In the rows, zero is written as 128.
Where one turn sends some rows of the set: a few examples, then the rows asked:
Q_886: [120 135 109 109 118 136 138 103 145 135 131  93]
Q_212: [112 127 149 118  86 187 144 101  97 127 123 163]
Q_287: [118 123 113 125 124 123 135 121 148 143 125  91]
Q_750: [114 108 120 132 118 125 146 112 134 122 147  89]
Q_943: [130 114 135 157  97 107 128 147 148 115 155 182]
Q_532: [143 131 162 110  98 160 159  97 142 115 118 182]
Q_82: [121 126 112 113 115 130 136 100 153 133 127  91]
Q_656: [121 129 130 130 115 145 137 131 151  82 133 202]
Q_955: [107 127 123 109 121 140 134 103 140 123 143  84]
Q_362: [131 108 109 136  72 149 141 120 114 109 152 175]
Q_52: [107 124 134 122 118 141 137  99 131 130 133  82]
Q_742: [128 152 134 118 118 130 129 156  96 101 141 187]
Q_58: [110 154 156 114 123 143 124 145  90  97 142 177]
Q_492: [128 123 112 119 111 136 149  97 140 132 127  93]
Q_535: [127 116 135 149  91 111 126 134 151 100 163 177]
Q_539: [ 92 149 187 142 107 150  98 119 134 128 133 153]
Q_342: [119 110 124 111 135 139 162 116 132 130 135  94]
Q_996: [ 93 136 154 149 130 147 111 153 136 104 130 187]
Q_132: [141 129 160  97 111 162 107 129 148 115 121 192]
Q_504: [117 124 172 115 121 153  87 150 139 120 134 181]
Q_6: [119 126 108 123 126 124 139 122 140 145 132  94]
Q_810: [111 111 121 115 128 133 149 111 137 118 151  92]
Q_663: [110 106 127 116 125 129 147 110 143 116 144  91]
Q_751: [127 110 122 121 121 137 163 104 132 132 129  96]
Q_709: [ 91 137 195 143 115 150 111 128 126 126 134 156]
Q_478: [150 142 154 117  97 154 152 102 144 127 108 183]
Q_939: [ 89 126 138 151  82 155  98 131 102 125 153 152]
Q_290: [117 139 141 121  82 182 133 102 101 138 112 164]
Q_642: [119 104 127 118 133 135 160 114 136 128 129  97]
Q_609: [107 142 163 121 127 172 135 124 137 100 112 194]
Q_960: [125 157 145  99 112 150 134 129  97  86 140 184]
Q_145: [140 119 165  97 117 162 115 133 143 116 121 192]
Q_218: [110 158 151 122 119 169 120 119 144 107 106 190]
Q_660: [133 110 105 142  78 145 143 130 111 126 141 180]
Q_901: [129 168 137 107 114 143 127 142  99 108 125 188]
Q_954: [ 91 144 151 144 119 147 100 140 147  92 139 183]
Q_314: [139 114 144 114 110 137 100 150 150 110 139 193]
Q_112: [111 122 134 128 127 137 141 109 127 143 125  87]
Q_683: [112 119 124 120 137 133 146 124 130 145 128  90]
Q_509: [114 174 143 114 111 140 106 142 100 101 139 176]
Q_227: [ 89 117 144 157  92 155 111 137  94 128 151 153]
Q_523: [138 108 148 113 112 139 105 148 150 103 146 193]
Q_271: [127 137 122 136 116 140 132 141 150 101 123 205]
Q_701: [119 117 112 138 117 121 137 115 136 137 136  92]
Q_388: [109 122 126 112 120 137 134  99 146 119 136  84]
Q_185: [115 114 129 122 134 132 148 123 136 146 122  90]
Q_548: [116 124 172 111 115 152  86 143 143 111 139 179]
Q_22: [124 157 131 113 104 132 117 140 104  85 152 181]

Q_52 goes to Q_492
Q_996 goes to Q_609
Now these:
Q_287 goes to Q_185
Q_660 goes to Q_227
Q_683 goes to Q_342
Q_523 goes to Q_548
Q_742 goes to Q_58
Q_943 goes to Q_709

Where one turn sends some rows of the set: a few examples, then the rows asked:
Q_821: [126 126 128 148 167  89 152 110 121 118 120 132 170 144 125  99 122]
Q_215: [ 93 128 130 147  97 173 107 108 141 136 133 135 117 125 130 148 131]
Q_530: [151 134 140 127 101 137 116 124 108 145 134 150 136  81 106 143 141]
Q_807: [120 118 104 127 176  96 153 129 121 168  87 160 122 132 118 114 145]
Q_764: [161  82 106 166 116 130 118 104 126 128 133 149 110 114 116 124 142]
Q_629: [101  90 128 144 145 139 114 102 117  96 140 120 124 151 107 118 107]
Q_866: [ 97 153 131 114 144 128 144 127 123 170 122 170 111 177 124 111 117]
Q_669: [126 136 154 150 171 106 153 138  90 134 103 107 139 123 129 152 141]
Q_265: [116 130 136  97 138 125 158 144 119 146 116 148  90 189 144 120 114]
Q_467: [137 144 122 162 159 139 152  87 102 129  86 153 103 161 177 110 133]
Q_602: [ 92 172 118 136 147 121 154 113 108 148  95 162 144 151 106 100 128]
Q_275: [134 120 110 124 143 120 152 120 104 107  68 151 150 166 108 106 102]
Q_368: [161 124 155 109 157 123 123  84  93 111 116 146 135 142 146 129 108]
Q_232: [146 126  99 136 137 114 159 118 110 116  61 140 142 174 120 111 114]
Q_819: [114 152 147 114 168 124 161 115 100 134 124 147  96 171 150 105 119]
Q_11: [123 114  94 136 113 125 135 151 153 140 118 141 113  98 109  98 153]
Q_96: [ 95 171 116 143 150 121 143  99 109 128  94 157 153 139 102 104 130]
Q_283: [143 125 122 147 156 119 167 118 115 125 102 136  97 177 178 112 157]
Q_772: [156 125 150 128 107 135 117 122 102 122 128 147 140  77 106 123 136]
Q_279: [ 90 138 121 129 120 168 125 120 123 171 132 144  96 146 121 154 139]
Q_852: [145 117 117 111 100 133 135 133 122 122 139 153  84 129  83 111 118]
Q_418: [137 102 106 101 122 117 120 148 154 152 117 141 129 111 105 131 147]
Q_717: [118 154 149 153 160 136 160 120  88 154  94 131 126 134 170 143 157]
Q_597: [140 151 160 122 167 129 155 110  83 125  85 130 126 140 165 143 131]
Q_448: [164  92 107 151 114 135 109  86 127 124 124 163 113 118 110 115 138]
Q_209: [160 106 115 121  91 157 129 143 139 119  97 139 110 163 163 127 137]
Q_293: [111 157 153 136 145 134 147 132  88 149  84 122 127 126 146 167 144]
Q_456: [140 142 102 121 159  85 166 140 119 137  74 136 113 118 121 113 144]
Q_297: [115 144 140 127 119 160 108 121 116 169 118 147 125 117 108 171 135]
Q_871: [139 143 104 119 144 103 157 131 133 163  76 167 138 127 145 100 139]
Q_649: [126 155 139 100 143 133 172 128 105 154 100 146  94 176 151 132 125]
Q_206: [126 152 152 128 150 126 138 100  95 103 141 156 104 131 140  79 124]
Q_588: [133 110 131 114  82 167 119 135 138  99 111 121 113 142 133 144 113]
Q_178: [132 116 142 160 130 127 148 146 121 121 145  84 111 113 149 140 153]
Q_157: [137 132 121 155 145 149 144  67  79 121  96 152 100 131 134 114  98]
Q_261: [123 142 129 122 104 141 125 111 119  75 109 110 129 129 111 124  98]
Q_618: [146 105 115 193 129 124 139 124 130 122 137 109 104 111 136 126 149]
Q_517: [126 130 139 148 169  85 150 123 109 124 113 123 167 143 126 113 138]
Q_710: [107 128 132 147 108 160 108  91 130 117 125 145 161 130 142 112 106]
Q_245: [161 135 101 166 124 120 150 120 128 110  70 141 120 165 163 108 137]
Q_983: [134 126 110 179 137 118 150 116 130 123 102 137 109 153 182 109 156]
Q_498: [135 103 138 155 101 135 139 143 137 117 134  97 119 125 155 158 149]
Q_497: [112  95 136 154 116 142 121 128 144 106 157  98 108 127 136 135 130]
Q_870: [138 120 125 116 108 130 139 108 119 130 145 151  91 114  79 108 108]
Q_641: [ 86 133 137 130 106 159 125 140 134 145 144 124 102 133 123 160 150]
Q_796: [134 104  89 137 114 131 133 134 141 156  94 130 117  92 101 140 139]
Q_634: [155 114 122 103  94 143 134 157 141 118 122 152  97 163 127 108 119]
Q_947: [120 102 114 136  83 167 132 140 144 128 112 139 100 160 148 138 134]

Q_597 goes to Q_497
Q_297 goes to Q_669
Now these:
Q_232 goes to Q_852
Q_629 goes to Q_157
Q_807 goes to Q_796
Q_821 goes to Q_448
Q_649 goes to Q_641
Q_209 goes to Q_265

